Each row is where one point has got to under a steady rotation. How many steps took it there?
The counts run from 0 to 349.
[-2.41 -2.80 -0.85  3.34 -0.07 -0.14 -3.07 -1.67  0.33 -0.29 -0.47  2.94
 -3.36  2.73 -4.34  2.46  0.62  2.26 -1.95 -0.24  0.68  1.22 -4.45  0.07
  0.38 -0.75  0.73  0.97 -1.26  1.57  0.24 -0.82 -1.23  0.75 -7.40  4.78
  2.70  2.18  1.22 -0.51  0.28  2.50  0.40 -2.92  1.67 -4.01 -1.29  0.52
 -0.12 -1.62]  22
[-1.12 -1.07  1.66  3.01  1.56  0.55 -0.06 -1.32 -2.30 -2.20 -0.15  4.88
 -0.16  5.10 -0.09  3.70 -2.25  1.39  0.17  3.31 -0.69 -0.13 -2.38  1.85
 -5.33  1.88 -2.35  2.57 -2.03  0.68  0.54 -0.80 -0.78 -2.53 -2.46  0.97
 -0.77  4.87  0.99 -0.76 -1.18  3.00  3.13  0.42  0.89 -0.52 -3.85  0.59
 -0.91 -1.60]  84
[-1.11  1.47 -1.40  0.24 -0.06 -0.39 -3.56  2.57  2.40  4.99  2.13 -3.11
 -2.30  1.27  1.89  3.72  0.79  1.83 -0.18 -3.62  0.78  1.29  0.13 -0.01
  4.23 -3.80  2.70  1.89  1.57  0.68  2.82  2.93 -1.39  3.72 -0.78 -0.56
  3.33  2.03 -1.48  2.30 -0.34  0.21 -2.87  1.12  1.78 -4.10  1.94 -1.61
  0.75 -0.55]  37
[ 1.93 -0.26 -4.48  0.70  2.53 -2.56 -0.33  1.23 -1.90  2.70 -3.26  1.20
  2.49  0.67 -0.78  1.47  4.43 -0.86  0.69  2.81  1.25  1.40  1.78  1.55
 -0.26  0.72 -1.49 -1.68 -1.93  1.36  0.36  0.92  1.19  2.55 -1.17  3.75
  1.74  1.92  4.82 -0.26  5.27  1.28 -2.19 -1.65 -3.41  0.64  0.89  3.29
  4.25 -1.06]  335
[ 0.42  0.11 -2.06 -0.70  1.63 -0.98  2.66  0.59 -3.13  2.16 -1.59  5.37
  2.03  1.39  3.83  2.60  3.72 -0.45  3.11  1.74 -2.32 -0.17  1.92  3.77
 -3.95 -1.27 -1.80 -1.11 -1.80  1.87  1.72  1.95 -0.59  2.83 -0.55 -1.57
 -3.93  3.31  1.76  0.35  1.20  2.50 -2.24 -1.57  1.00  0.60 -0.30  3.25
  3.62 -0.85]  272
[-1.67 -1.74 -1.87  0.87 -2.05 -2.54 -5.12 -2.14 -4.71  1.79  0.78 -0.28
  2.39  1.78 -2.64 -0.02 -0.22  1.56  0.73  0.67 -0.77 -0.60  1.74 -1.97
 -2.99  2.15  2.31  1.04  0.78  1.67 -5.42 -2.71  1.74 -3.02  2.48 -0.71
  0.39  3.01 -2.19  0.89 -1.34 -2.61 -1.78 -3.29 -4.47  1.96 -1.20  0.56
 -3.20  0.61]  201
[-2.48 -1.36  0.62 -1.18  2.43 -1.02  4.39  1.46 -3.25 -1.08 -1.28  3.07
  0.56  1.37  2.70  0.18 -4.51 -0.67  1.73  0.40 -4.39 -0.48  3.06  1.41
 -3.87  0.84 -3.66  3.84 -1.57 -1.50  1.24  0.90 -3.46 -0.12 -0.70 -0.95
 -1.20  3.41  2.20 -0.26  1.85 -0.48  5.50  3.16  0.71  1.27  1.29 -2.96
 -2.26  0.19]  81
[ 1.52  1.59 -3.89  1.11  0.59 -2.22 -1.90  0.40 -1.33  2.70 -0.70  4.44
 -0.13  3.50  0.55  3.00  5.22  0.79  1.63 -1.31 -3.54  0.35  0.69  0.25
 -5.01 -0.10 -0.54  0.58 -0.87  2.08 -0.04  0.25  1.71 -1.39  2.22 -4.21
 -1.71  2.63 -2.43  2.25 -0.70  3.46 -0.25 -1.14  0.71 -0.36 -2.57  4.73
  3.60 -1.83]  274
[-2.15 -1.14  0.04  5.99 -1.34 -0.73 -3.06 -0.05 -0.97  1.06  3.48 -0.68
  0.33  3.61 -1.36  0.41 -4.76  1.73 -1.96 -1.55 -2.17  0.22 -0.09 -2.08
 -0.87 -0.44  2.05  0.87  0.14  1.14  1.33 -0.22  2.04 -4.64  0.26 -2.46
  2.76  3.28 -4.96  1.90 -3.39 -0.66  0.00  2.83 -1.83 -2.73 -1.60 -2.36
 -3.63  0.25]  88
[ 0.19 -4.04  2.06 -0.12 -0.94  2.74 -1.42  3.38  0.94  0.63  2.95 -3.97
 -4.03  4.66  4.42 -2.87 -0.13  2.97  3.66 -0.11  3.27 -1.67 -0.14 -2.21
 -0.59 -4.35 -2.36 -1.00 -0.70 -3.23 -1.71 -0.03  0.50 -1.76  3.74  1.23
 -1.18  1.04 -0.05 -0.27 -0.83 -0.01 -1.07  4.91 -3.02  0.11 -2.81  0.18
 -1.29  1.75]  184
[-2.49  0.99  0.09  1.24 -1.79  1.07 -1.79 -3.42  2.62 -1.35 -2.73 -1.20
  0.22  1.52  0.04  2.25  0.67 -1.32 -3.95  2.53  1.49  2.25  0.25  1.88
  1.96 -2.43 -0.88  5.95 -0.29 -0.17  2.21 -0.31 -1.23  2.65 -5.92  5.48
 -2.97  0.43 -0.09 -0.09  0.33 -0.93  0.62 -0.07  1.78 -4.05  0.14  0.83
  3.99 -0.87]  32
[-2.06 -3.31  0.33 -1.11 -3.13 -3.70  1.30 -3.43 -2.34  0.48  3.78  0.20
  1.27  1.09 -2.58 -3.92 -2.16  0.12  1.48 -2.26 -5.09 -2.89 -0.07 -1.96
 -2.56  0.57 -0.25  2.30  0.05  1.47 -3.29 -1.06  1.20 -3.56  0.76 -3.08
 -2.12  3.25 -3.50  3.63 -0.63 -3.39  1.23  0.99 -2.16 -0.94 -0.70 -1.06
 -2.73  0.47]  77
[-2.44  2.26 -0.42 -0.62  1.07  1.81  1.27 -1.74  0.12 -2.69 -3.37 -0.55
  1.25  1.56  2.26 -1.31 -1.79 -2.02 -4.95 -1.52  1.23  4.56  2.18  1.06
  1.14 -2.46 -0.27  4.83  3.05  0.35  3.84  0.08 -2.57  3.48 -4.74  4.58
 -0.12 -1.83  0.73 -1.30 -0.43 -4.67  2.44 -0.41  1.74  0.02  1.96 -1.02
  1.26 -1.08]  30
[ 0.85 -3.33  0.80 -2.14  2.71 -0.39  3.96  1.98  0.11  0.08  0.94  5.32
 -5.08  1.83  4.62 -1.13 -0.17  2.60  3.36 -1.97 -3.42 -2.03  0.88  0.85
 -4.47  0.36 -2.87  1.39 -3.56 -1.06  1.55  0.80 -0.44 -1.05  4.42 -1.99
  0.57 -1.23  1.84  1.10  2.04  1.03  2.53  1.23 -1.40  0.57  0.72  0.42
 -1.45  0.67]  69
[-3.26 -1.91 -2.79  1.62  1.18 -1.67 -2.55 -0.12 -3.35 -4.13  2.06  3.96
  0.38  3.42 -5.02 -1.38  0.37  2.80 -0.60  1.78  0.86 -2.11 -2.24  0.41
 -1.43 -1.01 -1.30 -3.39  1.45  0.87 -3.21 -1.76  1.51  0.51 -4.41  3.90
  2.21 -0.01  2.75  0.31  2.30  1.80 -0.26 -2.34 -1.31  3.04  0.42  2.86
 -2.66 -1.90]  10
[ 1.13  0.45 -2.78  0.15  0.14 -0.42 -6.14 -1.82  0.53  1.78 -2.05  0.22
  3.52  0.90 -1.09  1.46  1.57  1.93 -2.96  1.85  3.02  0.12  0.76 -0.83
  0.21  3.28  3.55  0.15  2.38  2.78 -3.97 -3.57  0.58 -1.75  2.99  0.47
  0.20 -2.29 -0.97  1.14 -0.46 -3.15 -5.84 -4.19 -1.53  1.39  0.31 -0.10
 -2.72 -1.22]  327
[-1.02 -1.27 -2.62 -2.10  1.84  1.31 -2.85  3.02 -1.13  0.97  2.46 -1.28
 -2.12  1.55  1.63 -2.59  2.42  2.81  0.20  0.75  5.94 -3.55  0.44 -0.29
  1.66 -2.21 -3.42 -1.16  0.55 -0.55 -2.29 -2.02  0.81  4.68  2.32  3.73
  3.82 -0.44  1.87  1.17  2.66 -1.76 -2.01  0.96 -1.15  3.42  2.14  0.60
 -1.51 -1.49]  122
[-0.96 -2.92  1.56  1.95  1.28  2.07 -2.33  1.24 -4.08  1.34 -0.34  0.90
  0.28  3.74  1.14  2.62 -0.36  2.74  5.06  1.87  1.22  0.00  0.41  2.65
 -4.30  1.82  0.25 -1.00 -1.61  2.24 -1.04  0.22  0.83 -1.04  0.58  2.31
  1.78  4.16  4.42 -2.12 -1.47  0.76 -2.67 -2.20 -5.24  2.84 -1.53 -0.12
 -1.97 -0.56]  198
[-1.31 -1.98  1.30  0.99 -1.46 -0.07  0.98 -1.83 -4.10 -1.48  2.43  2.89
 -0.20  4.57 -2.60 -3.35  1.64  1.27  3.03 -2.53 -1.73 -0.11 -1.23  0.50
 -5.73  0.17 -0.48 -2.54 -0.12  2.59 -0.96 -0.37  1.32 -4.46 -1.66 -0.15
 -1.60  2.80 -0.47 -0.11 -2.51 -1.08 -0.24 -1.33 -3.96  1.87 -4.31  2.10
 -0.39 -1.22]  74
[ 0.16 -1.85 -0.30  2.57  0.17 -1.65  3.83  1.34 -0.76 -2.19  2.28  1.67
 -0.45 -0.59  3.74 -3.06 -1.62  2.38  0.46 -3.34 -6.36  0.31  3.81 -0.08
 -1.62 -2.77 -0.68 -0.64  0.44  0.55  3.34  1.49  2.95 -2.50  3.09 -5.24
 -1.20 -4.03 -0.63  1.66 -0.29 -1.43 -1.47  2.04 -5.18  1.58  2.17  1.01
 -1.63  0.31]  279
[-1.50 -0.52  1.26 -0.30  1.57  1.73  1.41  2.40 -2.73 -3.42  1.97  4.04
 -4.70  5.03  2.23 -0.33  1.43  3.28  4.72 -0.62 -2.96 -1.64  0.83  1.44
 -3.75 -1.98 -3.97  0.61 -0.60  0.13  0.79  0.45  1.79 -0.53  1.57 -0.68
 -0.06  0.98  1.90  0.12 -0.81  2.91  2.60  1.24 -3.14  2.67 -1.74  2.02
 -1.64 -0.79]  71
[-4.01 -0.48 -1.24 -0.68  0.05 -1.11  2.20 -1.71 -2.00 -1.53 -0.71  2.66
 -1.59  0.14  0.39  3.43  0.18  0.38  1.28  1.20 -4.34 -0.15  1.64  3.80
 -0.52 -3.00 -3.04  4.98 -1.72  0.71  3.21  1.58  0.13  6.59 -4.15  1.79
 -0.88  2.90  2.53  0.76  2.74  1.56  1.06 -0.82 -1.34 -1.10  3.62  1.66
  1.53 -1.72]  145
[-2.06  0.96  1.72 -1.35  0.10  5.21 -2.31  0.75  1.66  0.58  3.58 -1.89
 -3.16  3.80  3.81 -1.76  1.71  2.87  0.97 -2.94  6.17 -1.24 -1.70  1.52
  1.70 -3.23 -0.73 -0.41  0.53  2.37  1.39  1.02 -1.10  3.93 -0.87  4.74
  2.36 -0.13  1.26 -0.32 -2.32 -2.90 -2.90  0.58  0.32  0.80  0.57 -1.01
  0.25 -2.42]  248
[-1.73 -0.44 -1.19 -0.15  1.51  0.03 -1.42 -0.91  2.70 -6.12 -1.33  4.72
 -0.24  2.53 -1.45 -0.43 -0.67  2.44 -5.42  0.26  1.68  1.70 -1.22 -0.44
  1.69 -2.27  0.82  0.51  3.17 -0.90 -0.38 -2.99 -2.12  0.12 -5.09  2.41
 -0.57 -6.24  3.06  0.40  1.88  0.26 -0.08 -1.81  3.46  0.65  0.55  0.73
 -2.82 -0.80]  231
[-1.92  1.42 -0.21  1.29 -0.20  1.46  3.00 -1.03 -0.98 -2.29  0.93  1.58
  0.64  0.19  4.10 -2.83 -2.27  0.72 -2.41 -4.28 -4.40  2.57  3.78  1.07
 -0.48 -4.19  0.59  1.94  2.46  1.59  5.54  2.44  0.65  1.68 -2.07 -0.88
 -0.97 -3.87 -1.59  0.45 -2.14 -4.10 -0.73  0.42 -1.06  0.19  2.92 -0.26
  0.63 -1.52]  154
[ 2.96 -4.71  3.16 -1.62 -0.01  2.57  0.81  0.60  4.98 -0.67 -2.52  0.73
 -2.99  4.42  3.44 -0.15  1.71  1.46  0.43 -0.22  1.23  1.09 -1.47 -2.10
 -1.94  0.10  0.44  1.57 -1.19 -2.32 -1.21 -2.18 -1.79 -6.03  2.89  0.80
 -3.39 -2.17  1.14  0.15 -0.84  1.18 -0.49  1.69 -0.23 -2.13 -4.40 -0.37
  0.01  1.65]  181
[-0.72 -5.13  0.26  3.15 -0.21 -0.31  0.40  0.36 -1.34 -4.21  0.01  4.12
 -1.72  3.44 -0.39 -3.32 -3.10  1.62 -0.93 -0.07 -0.93  0.94 -1.49 -1.94
 -3.80 -1.90 -0.53 -1.72  0.50 -3.24 -2.09 -1.03 -2.15 -5.29 -4.65  1.45
 -3.81 -0.06  0.94 -1.39 -0.41  1.74  1.24  1.64  0.23 -1.41 -3.83  1.51
 -1.94  1.87]  295
[ 1.09  3.54  0.44  1.11  2.12  0.49  1.60  3.12  1.92 -2.83  1.29  1.60
  0.46  3.38  3.77  1.12  0.61  0.49 -2.17 -3.66 -4.34  4.71  3.09  0.19
  0.78 -4.35  2.09  0.63  4.24 -1.06  4.68 -0.53 -0.39 -3.76 -2.17 -3.21
 -1.34 -4.32  0.68  0.71 -1.39  0.76  0.57  0.83  1.63  2.07 -1.72 -2.03
 -0.11  1.07]  166
[ 1.23 -0.32 -6.73  1.18  2.41 -3.15 -3.02  1.26 -1.00  3.13 -3.11  0.93
  1.66  1.07 -2.59  2.90  5.32 -0.76  0.15  2.28  0.47  1.41  1.04  0.15
 -0.16  0.29 -1.19 -1.06 -0.97  1.81 -0.83 -0.94  3.26  2.13 -1.20  1.85
  1.64  2.06  2.62  0.16  4.59  2.98 -2.69 -3.37 -1.62  0.33  1.00  2.91
  4.07 -1.01]  336
[-2.14  1.04  0.90  2.00 -0.42  1.33  2.50 -2.27 -0.04 -0.54  3.48  2.90
 -0.43 -0.03  3.58 -1.73 -2.35  1.43 -3.03 -4.31 -5.24  0.80  1.25  0.96
 -0.07 -2.37  2.15  1.02  1.76  3.20  5.31  2.28 -0.38 -0.04 -0.82 -2.59
  0.17 -4.16 -3.39  1.71 -1.56 -4.44 -1.58 -1.04 -0.54 -0.30  2.63 -1.16
 -0.98 -2.15]  153
[ 0.04  0.58  2.56  0.79 -0.39  1.56 -0.27 -0.04  2.93 -6.00 -0.47  1.55
  0.11  4.17  1.77  1.21  0.85  1.86 -3.83  0.08 -1.80  3.03  0.89 -0.46
  0.46 -5.94  0.58  1.15  2.81 -2.47  2.14 -1.87  0.58 -2.54 -2.38 -1.43
 -6.29 -3.81 -0.10  0.79 -1.41  1.00 -1.68  0.64  1.36  1.20 -2.92  0.76
  0.49  1.22]  168
[-1.96 -1.95 -0.29  0.13 -1.22 -0.76 -1.36  0.80 -1.31  0.24  5.57 -0.41
  0.87  3.23 -1.09 -4.71 -3.22  2.16  0.01 -0.30  2.44 -3.93 -2.10 -1.79
 -1.24 -1.19 -2.04 -2.14  0.12 -2.36 -3.30 -0.81 -0.43 -2.08 -2.05  1.20
 -1.34  3.48 -3.31  2.34 -0.01  0.01  1.00  6.05  3.52 -2.33 -2.41 -1.40
 -2.96 -0.79]  298
[ 1.12 -0.46 -1.65  0.80 -1.16  0.59  0.52  1.74  2.53  5.15  0.72 -4.38
 -0.11 -0.07  5.50 -2.64  2.76 -0.78  0.81 -0.55  1.79 -0.39  2.43  0.49
  1.55 -4.42 -1.46 -1.58 -1.04  0.55  2.34  3.43  1.21  3.56  1.43  1.39
 -1.84  1.36 -2.42  0.91  1.15 -1.50 -3.60  3.42 -0.19 -3.45  0.77  2.56
  5.51 -0.09]  47
[-1.48 -1.68 -3.47  3.21  2.35 -2.77  0.39  1.93 -2.41 -1.39  0.83  2.48
  2.19 -0.97  0.67 -2.00 -5.79  1.90 -3.78 -1.00 -2.30 -0.03  3.63  0.53
 -1.16  1.15  1.62 -1.06  1.39  1.25  0.72  0.60  0.32 -0.21 -0.14 -1.52
  4.36 -3.52 -0.08  0.87  2.09 -3.70 -1.36 -0.58 -1.49  2.00  4.09 -2.41
 -5.05  0.14]  216
[-2.42  1.42 -3.14 -0.97 -0.37 -0.45 -2.78 -4.18 -2.51  0.91 -0.37  1.83
 -1.91  2.10 -2.88 -2.99  3.71 -0.05 -0.52 -4.88 -0.95  0.77  0.41 -1.28
 -3.88  0.52  0.22  2.41  1.57  5.34 -1.56 -1.86  1.04  2.26  0.18  1.72
  1.25  0.06 -2.35  1.99 -2.34 -3.33  0.57 -4.06 -1.57  0.82 -0.40  2.62
  1.07 -2.40]  138
[-1.00 -1.09 -3.64  5.39 -0.51 -3.88 -4.26 -0.53 -0.79  1.60  1.35  2.28
  0.96  0.19 -3.91  2.25 -2.17  3.02 -2.58  1.95 -2.61 -0.33 -1.04 -0.85
 -0.51  2.62  2.09  0.55 -0.82  2.34 -1.62 -0.20  4.60 -1.79  0.95 -2.20
  4.69  1.44 -3.07  2.32  0.51  0.89 -2.68 -1.40 -2.84 -2.32  0.77  0.26
 -3.19 -1.57]  213
[ 0.01 -1.01  0.98 -0.24  2.92 -0.80  3.82 -0.71  1.03 -1.79 -1.77  2.45
 -0.47  0.06 -0.88 -1.25 -2.99 -0.93 -1.90 -0.63 -1.62  1.72  0.30  1.47
  1.41  0.95 -2.00  3.60 -0.43  0.25  3.99  0.78 -0.54  2.09 -5.23  4.65
  3.80 -0.61  3.91 -0.59  4.14 -1.56  4.85  1.28 -1.38 -0.89  2.43 -2.56
 -0.72 -1.11]  18
